Some points, one per row:
[-49 -19   8  17  13  33  29 -36 -30  52   9   1 -29 -32  -5 -16  18   4  24]
[ -29   10   15   27   13  -20   -9 -127  -60   20  -49    7  -69    7   35  -32  -30   24    1]
[-31  -3  24  14  17 -31   7 -37 -43  30 -31 -12 -63  34 -12 -35 -30   9  -6]
[-19  27 -36 -15  21 -53   2  47  44 -91  34  -8  33   5 -36 -23   7   8  74]
[-27  41   4 -41  20  -6   1  39  13  -3  64 -15  -8 -31 -33  26  49 -30  60]
[  6  -4 -21   2 -11 -25  -9  17   8 -25  -5  -5  26  -3 -11  -2   0  22  -1]
[ 23 -11   6  17  -8   2  18   2   6  59  24 -32 -46 -16   2  -3  27 -26  10]
[-57  -9  40  20 -14  24  25  41  16  21 117   4 -74 -44 -49  81 106 -65  88]
[   0  101  -52  -12   12  -86  -42  -56   -3  -17 -127   32   40   32   -3  -29 -118   46    5]
[-31 -43  28 -11  44  15  -9   1  -6 120  32 -20 -31 -23 -34   1  20  -4  20]
[ 68 -71  27  -3 -67  58 -21  49 -12  23  -4   2  60  17   2 -17 -10 -65 -81]
[ 28 -20  25   6   5  37  19  25  -8   9  62  -6  27 -31 -39  35  35 -26 -15]
[ -96   79   -5   27   85    0   52  -56  -17   14   30   -3 -108  -38    6  -36    2   21  127]
[-29  42 -16   5  -6 -25 -30 -15 -13  -8 -13   3  -2   6   3  19 -78  37  17]
[  84  -67   22   28  -76   37  -36  -11  -41   26  -71   37   11   78   62  -28  -61    0 -127]
[-122  127  -35    0  127  -21   69  -19   32  -52   91   -2   43 -107  -45   35   69   -5  127]
[ -6  10  72  21   0  57 -13 -57 -32   7 -17  20 -19  -4   9 -52  11   0  13]
[ -8  71 -37 -13  13 -87 -24 -62 -21 -32 -49  23 -53  13  13 -74 -65  44  32]
[-76  79  24  -9 100 -13  45 -77  -8  24   8  18 -68 -25  15  -5  63  44  95]
[  5 -14   8 -18 -10  18  -6  13  10   8   2  -3 -10  -4   1   3  -1  -2 -18]
[ 38 -29  15   5 -28  39 -25  64  -8   8  60 -10  31  15  -8   4  46 -33 -18]
[-14  24 -19   6  41 -32   4  22  45 -46  34  -8  15 -30 -28  12  37 -13  39]
[  3  32 -19 -17  24 -54 -20 -11  35 -11 -42   8  20  17  19  13 -38  27   4]
[ 44 -36  25  14 -67  14 -18 -26 -25  30 -32  26  -5  39  40  -6 -41   9 -67]
[ 46 -95  13  -2 -62  47 -16  24 -12  45 -25  29  15  33  31   5 -12 -33 -93]
[ -15  117 -102    3   35 -127  -81  -88  -45  -55 -127   15   85   92   62  -20  -66  103  -60]
[-39  17   8 -30  15  23  29   8  36 -10  70  -5  -9 -26 -26  38  45   0  78]
[ 28 -79  44  -3 -68  40   1  73 -28  11  18  48  28 -13  21  -4  14   1 -55]
[-26  -8   3  13  15 -24   7 -52  -8   4 -68   6 -44   1  42 -27 -32  19  17]
[ -6 -29  -2  -8   6  24  35  12  10  16  51 -24 -22 -26 -24  13  34  -2  15]
Then 10 other points, each followed by its number:
[-12 -76  -5 -26   8  39  36   0  -4  11  34 -14 -25 -47  -5  -5   8  -7  -7] 0
[-63  83 -37  39  94   2  31 -63  -1   0  33  -1 -43 -25  -7   7  18  13  92] 1
[  51  -73   53   13  -44   32  -20  -80  -73   42 -101   25  -57   51   19  -50  -52    6  -97] 2
[ 34 -55  22   0 -31  13 -26 -28 -28  39 -28  35  -2  42  44  -6 -80   2 -70] 3
[  72  -92   53    7  -70   89  -30   27   -3   -2  -52   -9   15   42   20   12  -33  -52 -113] 4
[ 62 -33 -29   0 -45  -1 -43  20 -16  -6 -36  17  40  64  27 -12 -73  -1 -80] 5
[   5   73  -21   -5   26  -71  -62  -42  -23  -14  -84  -28   41   52   67  -21 -123   44   19] 6
[ 18  26 -23 -60  12 -11 -35  22   9 -32  -5   8  29 -10  -4   6 -15   5 -23] 7
[  24  -34   21  -11 -121   41  -11   79   32   -7   56   -8   -2  -18  -38   38   46  -29  -25] 8
[  26  -20 -113  -91  -19   17    7  118   83  -78   85  -23  119  -49 -106   55   49  -14 -111] 9
Which of these numbered points is nearest to each point below by angle, seen from the average point of the first points? Its number follows each.
[  64  -91   -9   17  -60    0  -13   19  -32   28   -5   38   33   27   24   -2  -22  -17 -104] > 5
[ 45  23 -21 -22  -7 -55 -22  23  30 -17 -27  53  35  -4   8   5  -6  42  14] > 7
[  -2   63  -42   -9   21 -104  -61  -43  -10  -34 -127   19   28   40   55  -21 -112   62   -6] > 6
[ 30 -38 -15  -6  -9   7 -14  10  10 -11 -18  -2  28   3   4   6 -12   2  -5] > 5
[ 13  11 -19  -5  20 -96 -19   9  24 -36   4 -11  24   3 -18  -1   9  18  -4] > 7
[ 36 -15   9  -2 -31  25  53  61  23  -4  72 -17  -3  15 -15  22  27 -44 -16] > 8
[-58  30 -17 -13  16 -57 -13  42  46 -49 -74   3  73  23 -31  -2   3  12  48] > 7
[-94  95 -16   7  80 -43  63 -91 -12 -11  15 -11 -74 -56   0  -6   6  37 109] > 1
[  1  -1  33  -2  15   8 -19 -49 -37  38 -19 -12 -57   9  23 -25  17  15   8] > 2
[ -23   78  -54   16   37  -64  -47  -75  -21  -29 -105    3   24   48   29  -40  -91   56   22] > 6
[ 66   8 -15 -31  15 -18 -24   1 -36  21 -14  20  65   9   2 -30 -20   5   5] > 5
[ -5  33 -25  -3 -22 -14 -20  35   1 -14 -20   2  41  14 -15  -2 -22  14  -9] > 7
[-109 -127   53  -16   10   58   84   -2  -61   10   39    4  -41  -54  -11   19   46  -52  -15] > 0
[ 27 -40   9  13 -13   7 -35 -36 -25  24 -42   9   0  29  31 -17 -42   1 -65] > 3
[ 14   9 -22  -2  -3  -9   3   1   5 -51  16   2  39  21  16   4 -37  12   0] > 7
[-72 -44  41   6  11  26  88 -29 -20  36  61  -6 -42 -32   9 -33  44   3  -4] > 0
[ 29 -44  27  20 -36  33 -24   7  -1  14  -4   8  11  10   0   7   2 -13 -64] > 4
[ 25 -45   2  31 -34  25 -24 -17 -25   6 -36   9 -10  29  32 -22 -53 -21 -63] > 3
[-127   73  -24   -2   75    6   49   10    5    5   71  -28   -2  -57   -7   39   66   12  116] > 1
[ 43 -29  21   2 -29  36 -10  25  10  12  -4  -6   0  12  -7   1   2  -7 -45] > 4
[  8 -18  44   5  -4  29  54 -53   3  28  14 -25 -61 -29 -13 -19  44  -6   7] > 0
[ 27 -35  30   7 -15  13 -25  -1 -14  -6 -22  19   2  24  37 -30 -24  10 -51] > 3
[ 36  -3 -26 -16  -5   6   2  54  35 -26  21 -11  48 -12 -38  33  15 -14   0] > 9
[-66  80  -5   0  88   6  46 -51 -26   7  30   4 -58  18  -9 -12  16  11  97] > 1
[-40  54 -32  17  56 -15  11 -25 -20   7  24 -16 -50 -17 -14  -5  10  28   3] > 1
[-59  49 -15   9  35   6  21 -42  11  -4  17   1 -39 -36  -1  -4  29   8  51] > 1
[  -1   59  -47   11   43  -68  -42  -56  -26  -31 -127   29    6   78   55  -34  -98   69    4] > 6
[ 115 -127   75   43 -127   29  -86   12  -41   60 -112   41   43  103   96  -22  -58   -2 -127] > 3
[-33 -10  39   9  15 -13  17 -70 -68  11 -64   4 -61  21  53 -40 -31  13  -1] > 2
[ 55 -38  19  -4 -47  40   4  40  27  18  23 -13  41   1 -10  19  33 -14 -10] > 8
[  47 -107    6   20  -21   39  -63  -45  -57   40 -119   31  -21   65   84  -46  -79    4 -127] > 3
[ -1 -14  19  -9   1  23  15  -6   1  10  32  -5 -23 -22 -10   6  25  -4  -2] > 0
[-10  66 -27   9  20 -56 -56 -29  -7 -15 -93   4  39  35  38 -19 -92  55   9] > 6
[ 14 -59  -2  25 -34  34   3  36   4   2 -11 -26  13  -1  11   1  -6 -23 -60] > 4
[ 127 -125   28   35 -127   33  -82    6  -44   28 -127   35   79   65  108  -17 -117  -27 -127] > 3
[  24  127  -20   12   30 -127  -40  -53   36  -25 -127   23   53   75   42  -35 -115   59   -6] > 6
[-92  76 -25   8  94 -66  52 -93 -22   9   5   1 -89 -40   6 -30  16  27 105] > 1
[ 10 -11  -7 -34  11  -3   7  78  49 -36  83 -18  47 -25 -60  23  27 -28   9] > 9
[ 72 -82  32  -3 -73  47 -24  38   6  21 -28  22  14  30 -17 -18 -22 -60 -80] > 4
[-10   6   8  -1   5  -5  14  -3  -3   8   3   2 -14  -5   0   1  -4  22  11] > 0
[-72  67 -33  16  -5  -7  33 -39  -1 -84  37   7 -59 -42 -41 -10  33   9  90] > 1
[  52  -74   28  -35  -72   42  -28   42   -9   12  -23  -29   32   36   18   10    4  -32 -121] > 4
[-45  59  18  26  46  -5  43 -29   0 -17  73 -10 -53 -33 -14  10  32  -1  54] > 1
[  44  -35   82   36  -21   27   29  -90  -66    1  -39    4 -113  -17   69  -86  -28  -31 -100] > 2
